Each path below is one point turned by a fixed rotation once a step. After each direction that follows a path, write how fast that rotation turns it, in deg/step (0 if it stays still).
Each turn is a multiple of 5 degrees from 10 to 175, or 0.
Each row of a path follows its step; steps can be skipped.
Rotation 1:
step 0: .22	.07	.12	-.28	-.12	.10	-.30	.04	.25	.20	-.11	.08	.14	.04	.20	-.16	-.03	-.18	.12	-.30	-.13	-.15	-.34	.09	.04	.02	.09	.31	-.13	-.02	-.30	.03	-.04	.03	-.07	-.27	-.01	.20	.15	.20	-.12	.03	.21	.12	.12	.36	-.10	.01	-.31	.03	-.24	.11	.01
step 1: .13	-.22	.09	.00	-.26	.05	-.06	.08	.22	-.06	-.16	-.20	-.06	-.08	.15	-.42	.02	.36	.02	-.23	.01	-.20	.02	-.02	-.17	-.15	-.17	.34	.18	.19	-.03	.16	.16	.16	-.07	-.10	.42	.13	-.11	-.01	.05	-.06	.10	-.22	-.02	-.07	-.10	.17	-.05	.03	-.26	.31	-.10
step 2: -.08	.10	-.10	-.25	.07	.16	-.13	.20	.21	.20	-.27	.20	.03	.23	.33	-.31	.08	-.06	.00	-.29	.15	.16	.00	-.14	-.07	-.43	-.05	-.17	.21	.06	-.17	.16	.00	.12	.03	-.14	-.06	-.17	.07	.12	-.22	-.37	-.14	-.08	-.17	-.10	-.02	-.12	-.03	.00	-.12	.24	-.18
step 3: .30	-.05	-.18	-.28	.02	.06	.10	.20	.14	.09	-.26	.09	.14	-.05	.25	-.02	.06	.02	.09	-.13	-.34	.23	-.16	.05	.14	-.09	.08	.15	.06	.02	-.24	.15	.15	.05	.31	-.06	-.06	.29	.00	.03	-.16	.15	.13	.00	-.24	.15	-.30	.16	-.35	.32	-.27	-.02	.00
step 4: .08	-.14	.08	-.16	-.18	-.09	-.03	-.08	.11	.12	-.01	.18	-.20	-.23	.07	-.58	.10	.23	.13	-.03	-.19	.20	-.15	-.07	.23	-.24	.05	.40	.29	-.04	.04	.02	.11	.23	-.12	.01	.12	-.03	-.05	-.23	.14	.00	-.11	-.17	.10	-.21	-.19	.01	-.19	.10	.07	.16	-.22
step 5: -.06	.10	-.09	-.11	.09	.17	-.16	-.07	-.10	.15	-.48	.23	.08	.07	.22	-.15	-.20	.17	.07	-.37	-.14	.19	-.23	-.28	.01	-.17	-.16	.09	-.01	-.10	-.07	-.21	.12	.11	-.15	-.08	-.18	.00	.07	.10	-.34	-.01	-.14	-.21	.15	.24	.01	-.21	-.04	-.08	-.03	.21	-.29
step 6: .17	-.08	.14	-.21	-.24	.12	-.11	.19	.16	.02	-.29	-.25	.05	-.11	-.01	-.32	-.05	.16	.07	-.15	-.21	.13	-.05	-.15	.02	.08	-.05	.11	-.07	.00	.01	-.01	-.38	.01	.14	-.22	-.04	.30	-.02	.12	-.27	.35	.15	.09	-.31	.08	-.07	.06	-.39	.10	.00	.26	-.11
step 7: .12	.04	.31	-.03	-.26	.04	-.16	.02	.40	.13	-.19	.27	-.39	.08	-.13	-.45	.22	.10	-.10	-.06	.05	-.04	-.21	-.16	-.09	-.19	.10	.33	.06	.18	-.11	.23	.09	.06	-.18	-.09	-.09	.17	.09	-.20	-.12	-.02	-.01	-.11	-.05	-.07	-.01	-.19	-.01	.01	-.24	.16	-.04
step 8: .11	.16	-.18	-.16	.01	.16	.09	.14	.35	.27	-.27	.21	.08	.18	.28	-.14	-.12	.31	.12	-.37	-.11	-.09	-.20	-.16	-.29	-.12	-.06	-.06	.21	.05	.02	.06	-.02	-.13	-.11	-.03	-.06	-.10	-.21	.20	-.17	.16	-.01	-.14	.22	.10	-.06	.08	.08	.23	-.31	.03	-.20
step 9: .16	-.01	.02	-.61	-.16	.10	-.11	.36	.13	.07	.14	-.15	-.03	-.03	.18	-.38	.14	.03	.07	-.03	-.27	.16	.00	.10	.13	-.01	.08	.07	.04	-.02	-.19	.07	-.03	.13	.17	-.28	.07	.21	-.22	.13	-.30	.03	-.01	-.23	-.05	-.07	.13	.21	.08	.14	-.01	.21	-.12
step 10: .11	-.07	.22	.05	-.09	.01	-.31	.13	.04	.06	-.03	.37	-.06	.10	.34	-.42	.04	.08	-.20	-.22	-.17	-.04	-.14	-.04	.34	-.07	-.05	.14	.19	-.02	-.10	-.02	.20	-.01	-.25	-.03	.05	.29	.00	-.15	-.15	-.31	.04	-.21	-.03	.05	-.23	-.19	-.15	.26	-.18	-.02	.08
step 11: -.09	.02	-.20	-.10	-.11	.13	-.01	-.16	.31	.09	-.13	-.02	.22	-.13	.22	-.27	-.14	.06	.23	-.28	-.21	.18	-.18	-.16	.06	-.14	-.16	.01	.27	-.03	.16	.01	-.06	.06	-.17	-.11	.07	.19	.03	.43	-.06	.04	-.04	-.09	.12	-.01	-.36	.05	-.18	-.23	-.39	.15	-.10
-.05	.00	-.02	-.01	.03	.02	-.01	.08	.00	.02	.06	.03	-.02	-.01	.03	-.05	.07	.04	.03	.02	.08	-.16	.02	.02	.02	-.08	-.03	-.01	.00	.02	-.06	-.05	.05	.02	.01	.00	.03	.07	-.04	.12	-.06	-.03	.08	.09	.01	-.04	.03	.06	.04	.01	-.04	-.08	.02 => 45
.10	-.02	-.12	-.02	.00	.00	.02	.01	.03	-.04	-.03	-.04	-.06	.04	.02	-.03	-.01	.02	.03	.00	.14	-.05	-.03	-.04	.00	.01	.02	-.02	-.04	.04	.01	.04	-.01	-.08	-.06	-.07	.01	-.04	.09	-.06	-.05	.02	-.03	.05	-.01	.01	-.06	.08	.06	.01	.04	.09	.10 => 60
-.05	.00	.02	.04	-.04	-.02	.02	-.09	-.08	.07	-.05	.02	.02	-.04	-.04	-.06	-.05	.02	.09	-.02	.03	-.03	.03	-.02	.10	.06	.01	.02	-.04	-.10	.05	-.09	.01	-.02	-.01	-.06	.00	.14	.06	.04	.02	-.01	-.02	.04	.05	.03	-.02	-.04	-.02	-.05	.04	.06	.03 => 60
.00	-.02	-.03	-.06	.01	.04	-.01	-.03	.01	-.05	.00	-.01	-.04	.00	-.06	.06	.04	-.09	-.02	.05	.01	.06	-.07	.02	.00	-.03	.04	.06	-.06	.02	-.05	-.01	.13	.03	.02	-.01	-.05	.09	.07	.03	-.05	-.01	-.03	-.07	.03	.05	.07	-.01	.10	-.12	-.09	.03	-.01 => 160
.01	.00	-.05	.08	.01	-.03	-.09	-.09	.03	.03	.04	.10	.01	-.12	-.04	.04	-.03	.06	-.07	.00	-.04	-.02	-.01	.01	-.11	-.10	.01	.05	.02	.02	.04	-.01	-.03	-.07	.00	-.06	.02	.04	.05	.03	.02	-.04	-.03	-.06	.03	-.03	.00	.10	.01	.02	.03	.02	-.01 => 110
